(in the rows, 128 means zero)
Rotation paths and how fast each direction turns (degrees per step):
Each turn is a multiple of 5 degrees from 10 to 175, or 0.
Each row of a path follows its step; steps can be skipped.

step 0: [132 129 126 130 123 130 130 128 125 127 128 134 116 122 130 122 139 125
 125 133 133 126 134 119 117 131 128 128 122 129 118 128 126 121 127 120
 131 128 128 134 135]
step 3: [124 130 132 129 120 128 124 129 128 133 128 135 130 132 132 121 134 126
 126 137 120 132 133 121 114 126 127 134 133 122 127 131 122 125 127 136
 129 120 136 127 131]
step 5: [134 131 122 119 124 128 124 127 123 138 134 132 124 133 129 124 126 128
 128 125 123 131 124 130 123 137 120 136 133 123 133 117 128 125 123 125
 122 124 124 135 126]
step 6: [139 128 127 120 127 133 129 123 119 129 117 130 128 131 130 126 134 123
 128 130 129 124 130 131 113 125 125 129 126 118 130 127 130 134 136 134
 126 130 134 133 127]
step 18: [129 126 122 121 129 128 136 124 122 135 126 126 119 136 134 123 135 131
 132 128 126 132 130 128 117 124 136 132 126 119 125 119 124 129 129 126
 121 127 121 136 130]
step 25: [130 127 123 118 127 124 127 126 128 124 129 126 132 117 128 130 127 121
 124 127 131 125 140 125 119 127 121 126 132 123 137 129 131 131 126 130
 139 132 135 133 119]
step 27: [131 129 132 125 131 140 127 129 131 130 117 136 127 119 130 122 133 128
 132 131 132 120 133 125 117 126 126 130 126 125 129 126 131 124 118 125
 129 129 130 138 134]
step 29: [122 134 126 129 126 126 126 125 122 131 136 129 120 125 127 128 134 123
 126 128 126 118 127 124 127 135 131 123 120 126 126 113 128 122 124 132
 129 133 133 140 129]
step 30: [125 130 132 123 124 127 124 130 126 131 123 127 127 125 137 124 137 131
 134 128 128 131 134 119 128 129 140 133 128 115 129 129 120 129 126 138
 125 126 131 136 132]
step 31: [119 131 121 127 132 120 125 127 130 126 130 130 118 123 133 124 133 132
 124 131 129 135 134 121 116 119 131 122 130 128 125 123 127 128 133 121
 124 123 130 135 124]
Directions:
[125 130 130 131 130 129 130 127 130 128 125 131 130 128 128 125 130 131
 129 128 128 129 129 126 126 125 126 126 129 130 127 128 129 127 129 128
 127 126 127 126 129] : 90
[128 129 129 126 127 131 130 131 128 126 128 127 130 127 126 127 125 126
 128 127 132 126 131 126 130 126 129 127 128 129 130 126 129 127 127 126
 130 130 129 126 129] : 25
[129 129 131 127 126 125 130 130 131 129 131 127 126 126 128 127 128 130
 128 132 130 126 128 128 127 129 129 125 130 127 128 129 130 129 128 130
 128 128 126 130 131] : 25
[128 129 127 129 127 127 125 127 129 128 127 126 127 128 127 129 132 129
 129 126 129 129 129 124 130 129 132 126 126 127 124 127 130 128 128 127
 126 129 127 127 129] : 35
[132 126 128 130 130 127 127 128 129 127 127 129 127 130 130 129 126 130
 130 130 126 130 131 127 128 126 128 128 129 127 127 127 127 127 129 128
 130 133 129 128 132] : 120

step 4: [135 129 125 125 128 123 124 120 136 134 139 127 127 130 120 123 129 126
 134 130 127 121 126 132 141 124 137 126 133 125 133 118 139 130 123 131
 126 130 133 127 124]
step 13: [126 116 128 137 127 131 135 124 122 132 128 126 131 132 129 119 122 122
 131 126 124 132 135 135 125 124 128 121 127 127 130 132 120 132 125 124
 112 126 136 135 123]
step 19: [133 120 127 125 126 135 141 129 135 126 125 127 127 118 136 115 130 131
 133 126 122 123 127 130 124 125 124 128 115 126 128 122 128 135 127 124
 118 128 130 133 125]
step 20: [123 120 130 126 125 135 127 127 131 128 124 126 133 127 128 110 124 132
 137 130 125 139 127 136 132 122 128 122 124 117 131 123 123 131 129 133
 124 126 134 129 121]
step 21: [119 127 127 133 133 131 116 127 128 127 135 112 132 134 125 121 123 133
 131 132 135 136 127 136 131 133 130 121 128 131 132 122 131 129 125 130
 123 124 131 125 121]
step 24: [132 122 136 136 138 130 131 128 128 130 130 133 128 126 127 127 125 124
 126 131 131 122 137 127 127 120 129 120 125 129 136 118 122 132 134 127
 130 129 141 140 119]
step 25: [127 117 125 136 134 129 132 127 126 129 123 123 129 124 132 124 125 130
 134 130 125 131 132 122 115 133 134 121 124 138 129 119 119 138 136 130
 124 126 128 133 123]
step 27: [132 122 134 121 123 137 124 127 136 128 129 122 135 127 122 119 132 127
 131 133 135 130 121 139 140 125 124 127 131 127 126 113 132 128 126 129
 125 126 125 129 125]
step 32: [122 114 134 127 134 131 132 126 128 128 131 120 129 128 126 120 122 124
 130 119 128 138 130 132 125 123 133 127 132 135 135 123 121 136 128 128
 116 130 125 126 123]
step 36: [139 125 122 128 134 135 131 122 123 126 127 126 132 136 126 122 121 123
 136 127 124 118 134 126 126 132 128 122 130 125 128 125 117 129 138 124
 122 136 129 137 123]
Directions:
[129 127 130 131 127 129 130 130 127 133 129 129 128 127 126 128 131 129
 130 126 126 129 127 126 129 127 129 128 125 130 130 128 128 130 130 127
 127 126 127 126 128] : 55
[131 128 127 128 126 125 128 128 126 129 124 129 130 128 128 125 127 129
 131 127 127 128 127 127 128 129 132 126 129 128 127 129 129 127 128 130
 132 130 127 127 126] : 135
[129 128 128 125 127 130 127 128 129 129 130 130 128 124 128 128 129 128
 125 127 124 129 130 128 131 129 128 126 127 126 126 126 129 127 124 128
 130 128 127 129 125] : 95
[125 124 128 126 128 130 131 129 128 129 126 129 129 127 127 126 129 126
 126 129 126 129 128 130 124 131 128 128 128 127 129 130 129 131 130 126
 130 128 130 128 128] : 60
[130 130 130 128 131 130 127 125 128 131 125 125 124 126 128 130 129 126
 129 128 131 130 128 129 127 130 128 128 127 128 129 128 131 127 128 129
 130 126 129 129 126] : 110

step 4: [133 132 119 125 135 132 130 126 137 123 131 127 130 136 129 136 122 142
 127 125 124 133 133 121 132 128 118 125 128 129 122 133 127 128 130 126
 120 125 134 138 137]
step 5: [129 131 125 136 128 130 130 128 127 125 127 133 123 120 132 119 134 134
 123 131 126 112 132 130 135 121 126 135 126 125 126 120 124 126 138 134
 135 127 121 124 123]
step 8: [127 128 126 132 128 129 135 130 128 126 126 119 125 124 123 138 121 142
 133 127 135 127 131 116 128 119 120 128 132 132 122 130 123 126 133 128
 123 118 134 135 126]
step 24: [122 122 119 132 120 126 128 128 118 127 121 127 120 120 128 134 124 126
 123 132 119 125 126 123 137 131 131 132 134 128 130 132 126 122 133 131
 125 132 129 118 115]
step 25: [127 131 132 125 126 135 124 121 125 134 136 120 138 133 133 133 133 131
 124 134 134 135 117 125 137 123 127 124 129 129 139 128 132 128 124 126
 135 124 132 138 130]
step 28: [119 125 117 127 125 128 123 130 120 126 130 133 122 126 127 129 140 134
 123 135 121 132 121 124 135 134 134 124 124 135 131 134 131 125 134 131
 132 132 122 116 127]
step 32: [125 129 120 122 129 137 122 125 128 123 136 140 129 125 124 123 126 133
 119 131 126 125 126 124 144 134 130 118 126 129 135 128 128 119 131 128
 128 129 120 128 130]
step 35: [127 122 129 125 122 129 135 130 129 133 123 119 123 116 136 133 130 139
 130 131 129 133 135 128 136 136 139 122 129 133 125 124 130 131 132 127
 120 128 125 128 120]
step 36: [135 130 120 128 132 132 122 134 127 125 134 139 130 127 127 140 125 128
 121 131 131 129 124 125 141 125 118 126 132 128 138 140 129 122 127 132
 128 121 127 132 130]
step 37: [124 126 131 130 122 132 130 117 129 127 127 122 128 126 133 121 127 132
 135 129 131 118 123 134 130 119 125 135 128 131 123 126 126 124 138 137
 135 134 141 133 134]
Directions:
[129 131 127 129 129 127 126 125 125 127 128 127 127 126 128 125 126 131
 131 126 128 129 129 131 127 126 126 130 127 126 129 130 128 129 130 128
 127 124 128 128 130] : 100
[132 127 129 129 127 128 129 128 130 127 129 129 127 132 128 125 127 131
 131 127 129 129 128 126 127 128 129 131 128 129 125 129 128 128 127 124
 127 130 131 128 126] : 95
[128 125 125 129 128 128 125 126 128 124 127 130 129 127 126 128 128 127
 129 126 130 127 129 127 129 130 128 132 126 129 130 127 129 129 129 131
 130 132 127 129 129] : 80
[130 131 127 127 129 132 131 128 130 127 130 127 128 128 128 129 129 128
 129 125 128 126 129 130 129 130 127 127 123 127 126 128 126 127 129 126
 127 129 124 126 129] : 25

step 2: [132 132 135 128 133 134 127 120 124 120 121 122 122 136 132 129 125 131
 120 143 127 126 133 128 118 115 130 122 125 129 129 128 133 131 125 141
 129 126 121 129 123]
step 3: [125 129 121 116 126 127 133 127 127 121 126 140 136 129 128 135 125 127
 129 126 130 125 116 117 121 114 132 119 125 122 132 125 127 137 122 128
 136 127 128 131 132]
step 4: [131 130 127 129 123 122 128 123 129 124 122 127 132 119 120 126 128 130
 120 132 132 122 122 125 133 132 126 132 136 118 134 127 143 135 134 119
 130 117 118 136 125]
step 5: [129 132 133 134 132 134 122 124 119 127 114 118 124 131 127 131 128 130
 128 137 131 124 128 125 135 125 136 125 117 115 135 128 126 131 127 129
 119 131 122 131 139]
step 6: [128 127 131 119 122 122 134 122 125 131 132 141 129 129 139 138 130 132
 130 135 130 127 118 129 132 129 136 126 118 117 134 116 122 125 123 128
 128 128 125 125 123]
step 7: [130 130 129 130 128 113 125 122 129 128 126 131 129 132 122 140 134 121
 131 133 127 119 127 131 130 133 123 130 140 116 125 121 132 137 142 127
 130 128 132 126 128]
step 8: [131 132 126 137 136 129 120 119 120 125 130 127 127 146 127 135 127 133
 123 138 119 124 133 128 120 128 129 129 126 126 127 128 131 123 127 122
 122 131 120 138 131]
step 20: [129 133 120 120 121 125 130 124 126 125 117 124 130 123 125 137 126 124
 128 124 126 132 117 115 129 125 138 117 131 123 124 121 141 131 126 122
 133 125 128 133 130]
step 25: [135 127 129 126 126 132 123 124 122 122 128 133 133 140 132 129 128 136
 123 141 112 121 125 127 118 125 127 135 124 125 132 123 117 131 124 127
 129 126 124 136 124]
step 26: [124 129 126 119 117 130 135 123 125 122 122 134 130 137 129 136 125 121
 136 132 130 126 116 128 131 127 135 129 143 129 121 129 128 136 133 127
 129 127 122 137 133]
Directions:
[127 129 127 127 126 130 128 127 128 130 126 124 128 132 129 130 129 129
 129 127 131 128 129 126 131 128 128 128 128 130 127 131 130 125 127 128
 125 127 125 128 127] : 100
[125 129 130 129 130 129 129 127 131 129 127 127 130 123 127 129 127 131
 128 129 128 128 127 125 131 126 128 129 128 129 126 126 128 130 126 129
 127 128 127 130 129] : 45
[124 127 129 128 127 127 130 128 128 128 129 125 127 130 127 127 127 127
 127 131 129 132 125 130 130 128 125 128 130 127 128 127 130 130 132 127
 129 127 129 126 127] : 130
[128 129 128 126 129 130 125 128 128 127 130 128 128 125 128 132 127 123
 129 131 132 129 129 129 127 128 125 128 127 128 126 126 126 125 130 129
 128 128 127 129 127] : 70
[127 129 128 127 130 128 128 131 127 130 124 127 128 128 127 129 130 125
 132 126 127 126 127 128 129 124 127 126 131 127 127 129 126 130 130 129
 128 129 128 126 131] : 170

step 1: [124 128 120 120 133 132 134 141 127 128 128 120 126 125 124 126 127 134
 127 130 134 132 129 124 122 121 122 130 127 129 131 130 120 120 134 128
 126 135 126 133 127]
step 2: [127 127 132 133 129 128 129 124 135 131 132 137 133 124 129 131 132 124
 138 129 126 129 128 129 134 137 128 127 119 118 135 128 125 128 135 127
 130 128 139 127 133]
step 3: [122 130 125 122 126 129 134 123 128 126 129 123 126 136 127 135 121 121
 131 127 137 133 130 130 125 127 133 120 131 135 130 123 130 127 121 125
 129 136 129 131 116]
step 4: [126 129 127 130 125 118 130 133 127 128 130 124 130 127 121 132 124 140
 128 134 122 119 133 124 124 123 133 126 124 119 129 130 134 130 132 131
 133 127 135 130 137]
step 9: [128 124 131 121 119 126 125 122 131 131 129 127 125 130 131 123 123 132
 135 126 139 122 127 125 124 129 125 123 127 123 139 123 123 130 134 123
 122 128 130 134 121]
step 12: [124 134 124 123 139 121 116 127 137 134 127 124 130 124 121 121 131 129
 131 124 131 128 129 126 130 130 128 123 126 121 124 133 135 134 133 125
 125 129 129 127 126]
step 15: [124 127 140 127 135 130 128 126 132 120 131 129 138 127 132 126 133 136
 131 131 130 123 123 125 128 136 120 126 126 127 132 132 121 136 128 128
 132 127 136 126 125]
step 21: [122 126 129 136 128 130 130 129 128 133 136 130 134 134 129 131 133 122
 126 126 128 128 131 136 134 133 118 127 119 136 130 129 129 137 122 136
 133 130 128 128 126]
step 23: [126 125 123 130 126 122 131 132 138 127 130 124 137 129 135 119 121 128
 128 131 121 123 123 131 136 130 128 130 122 123 125 127 128 123 127 132
 138 120 128 128 128]
step 25: [127 131 127 126 127 120 119 123 130 136 130 126 137 116 131 131 134 127
 121 131 125 130 129 125 130 126 128 117 121 128 123 130 132 134 123 129
 129 121 134 131 126]
Directions:
[127 129 129 127 129 127 129 128 131 130 127 126 127 126 127 124 125 127
 131 126 130 126 127 125 129 128 126 131 129 126 128 130 125 126 129 129
 129 126 127 126 130] : 100
[130 129 126 126 131 127 128 128 128 128 128 132 126 127 129 127 131 128
 127 127 128 129 131 127 125 129 124 126 126 130 127 127 126 128 128 128
 130 129 125 127 130] : 55
[129 125 129 126 127 129 128 128 125 124 130 128 128 127 128 126 128 126
 129 129 132 128 127 129 125 128 130 128 130 128 130 126 126 131 129 130
 128 127 128 125 128] : 170
[128 125 125 125 127 127 129 129 130 129 127 126 125 127 127 130 127 128
 123 130 125 127 126 128 126 129 129 128 130 129 129 127 128 126 127 128
 130 127 130 127 129] : 115
[126 126 127 130 125 127 129 130 126 131 127 127 125 126 124 127 129 130
 129 126 127 128 131 128 126 126 126 129 129 127 130 126 128 130 127 128
 126 128 127 131 126] : 140
[131 129 129 129 129 124 129 127 128 129 130 129 128 127 128 127 127 128
 128 126 125 128 127 128 127 124 130 126 131 126 125 128 129 129 130 131
 127 129 128 126 125] : 55

step 6: [122 137 119 135 128 135 127 131 125 120 133 119 128 128 126 133 132 133
 123 117 126 125 133 127 130 123 125 134 121 132 129 133 124 134 140 123
 125 139 124 118 131]
step 9: [126 125 137 137 120 128 133 140 136 120 136 121 131 131 135 138 128 128
 131 134 122 125 134 121 126 128 121 131 122 132 125 124 131 124 138 123
 124 134 131 129 134]
step 10: [124 118 129 124 139 128 130 133 126 129 128 120 127 123 137 130 130 134
 120 134 131 120 126 128 131 125 123 131 118 126 123 120 129 124 142 128
 114 129 121 127 126]
step 14: [126 125 130 131 129 120 132 137 129 129 137 121 132 124 127 124 117 125
 128 129 124 135 135 125 121 131 115 134 118 125 124 141 127 118 134 122
 125 133 127 124 128]
step 18: [118 129 116 122 130 129 139 128 130 124 137 123 116 121 129 130 128 128
 123 120 123 132 136 130 124 128 120 132 126 129 132 125 121 138 132 133
 122 135 120 126 132]
step 21: [126 130 127 124 116 132 129 140 129 132 133 121 127 123 131 137 135 138
 133 135 129 133 131 129 121 129 120 134 132 137 122 122 132 133 137 129
 120 135 126 133 133]
step 31: [130 128 124 131 118 128 128 139 134 125 138 118 128 117 124 125 127 130
 124 124 130 122 130 118 128 133 112 130 126 130 130 132 135 118 133 127
 126 126 121 129 128]
step 33: [124 132 126 122 134 136 125 134 127 142 129 122 133 113 125 127 129 136
 132 128 124 122 126 127 123 127 117 129 127 130 127 122 132 131 133 120
 119 138 122 129 134]
step 35: [121 133 125 132 137 130 131 128 125 134 138 119 125 130 124 128 126 128
 131 129 125 127 135 129 133 124 118 128 120 126 137 125 131 132 127 136
 125 138 114 116 128]
step 36: [125 135 130 128 126 127 132 139 137 130 137 116 125 117 126 120 133 123
 130 119 117 127 133 126 126 127 121 126 124 132 121 129 124 123 125 134
 124 138 127 131 121]
Directions:
[126 129 130 127 128 127 129 129 130 128 129 129 127 131 131 127 127 129
 128 128 128 126 128 129 129 125 129 130 129 125 128 128 123 126 132 126
 127 128 130 125 128] : 10
[128 132 127 128 127 127 132 125 129 130 128 129 127 129 130 126 126 126
 127 127 125 128 130 128 132 130 128 128 127 127 130 130 130 131 127 128
 128 129 127 127 129] : 65
[128 131 128 130 123 132 127 130 131 126 128 130 128 124 127 128 127 129
 129 127 128 128 128 131 129 128 128 130 126 129 127 132 127 128 127 127
 128 130 128 131 128] : 145
[127 127 128 125 125 126 126 127 131 129 130 127 128 129 126 128 126 127
 123 126 128 126 127 127 130 128 128 126 129 129 126 125 127 128 128 128
 125 127 129 131 129] : 135
[129 129 128 130 129 129 125 127 130 130 129 129 126 128 129 127 129 128
 125 132 131 128 128 129 129 128 130 125 123 129 127 128 129 126 128 130
 129 128 128 124 128] : 115
[126 126 126 131 127 127 128 127 131 128 128 128 127 133 126 133 128 129
 130 128 126 131 128 128 128 127 128 128 127 127 130 127 128 129 128 128
 128 132 126 128 130] : 125
[123 127 128 129 129 129 131 127 128 125 130 129 130 128 128 127 126 128
 126 128 129 129 130 129 128 125 127 126 130 129 128 129 131 125 130 131
 129 128 127 129 128] : 85

step 0: [135 139 128 130 129 126 117 126 129 129 121 136 130 140 121 130 122 132
 117 132 128 114 133 124 125 122 127 139 137 130 127 129 133 136 123 126
 132 120 131 132 121]
step 2: [122 131 127 126 129 115 136 121 125 141 128 129 126 142 128 129 135 130
 132 133 139 127 131 120 121 121 117 132 124 131 128 124 125 124 127 139
 134 119 122 131 127]
step 7: [136 128 125 129 137 121 131 123 124 124 125 132 132 125 143 137 140 133
 130 136 113 131 130 123 124 118 135 133 129 129 128 125 129 122 123 124
 133 119 122 129 135]
step 9: [140 126 139 125 130 128 123 117 123 133 134 128 124 137 127 123 134 128
 134 125 124 121 127 131 114 134 125 135 139 130 123 127 132 124 130 122
 119 121 134 130 139]
step 12: [127 140 134 124 128 128 126 126 120 135 134 124 136 140 123 133 134 136
 125 129 123 136 132 127 130 131 135 126 133 138 125 129 122 124 128 126
 129 115 144 121 132]
step 24: [132 131 129 129 116 122 122 126 117 136 120 130 129 128 134 140 134 143
 121 123 131 124 120 127 128 118 135 126 122 126 123 130 132 119 125 120
 125 128 128 130 137]
step 28: [135 123 124 119 132 129 119 121 120 132 123 127 128 129 125 130 130 133
 131 128 114 121 124 116 128 140 130 135 130 128 126 133 125 128 137 125
 131 111 122 136 131]
step 33: [125 130 140 127 121 133 131 131 121 129 115 117 131 136 123 125 131 134
 118 132 116 128 123 128 119 126 138 134 124 124 129 121 118 130 137 129
 126 127 129 118 131]
step 34: [126 129 130 136 131 113 136 116 123 131 130 123 130 129 124 130 146 132
 127 129 141 122 129 132 123 124 123 136 123 124 136 122 128 127 126 132
 134 125 125 121 133]
step 37: [127 133 124 127 130 123 124 117 124 142 117 137 126 137 123 121 134 125
 120 135 127 125 125 125 119 126 117 137 125 140 127 130 135 137 128 132
 134 128 131 127 129]
Directions:
[126 130 129 129 128 126 128 127 128 127 129 127 129 124 128 129 127 126
 127 130 128 131 130 126 126 130 127 127 129 125 126 126 129 126 124 130
 129 127 125 129 129] : 90
[127 130 127 127 129 129 132 126 130 128 131 126 128 126 129 128 128 130
 130 128 127 128 129 129 130 124 129 129 129 128 130 130 126 128 127 125
 130 129 125 131 126] : 90
[129 127 126 130 127 127 125 128 129 126 130 125 127 130 130 130 128 128
 131 128 130 126 131 126 128 127 127 130 127 124 129 128 127 131 128 131
 128 126 130 129 128] : 170
[127 127 128 127 127 131 126 130 128 129 128 131 130 126 125 129 131 129
 130 130 130 128 128 128 129 128 127 127 127 125 130 129 129 127 129 126
 131 126 129 128 131] : 175
[128 127 126 129 128 128 130 124 128 126 128 128 128 128 124 125 129 126
 127 128 132 126 129 128 130 130 128 129 128 130 126 130 130 131 129 129
 130 125 126 128 127] : 125
[129 127 127 128 125 126 131 128 127 127 130 126 132 126 127 131 126 128
 127 125 129 129 124 128 128 129 128 129 126 126 127 127 129 129 129 126
 131 131 131 128 127] : 155
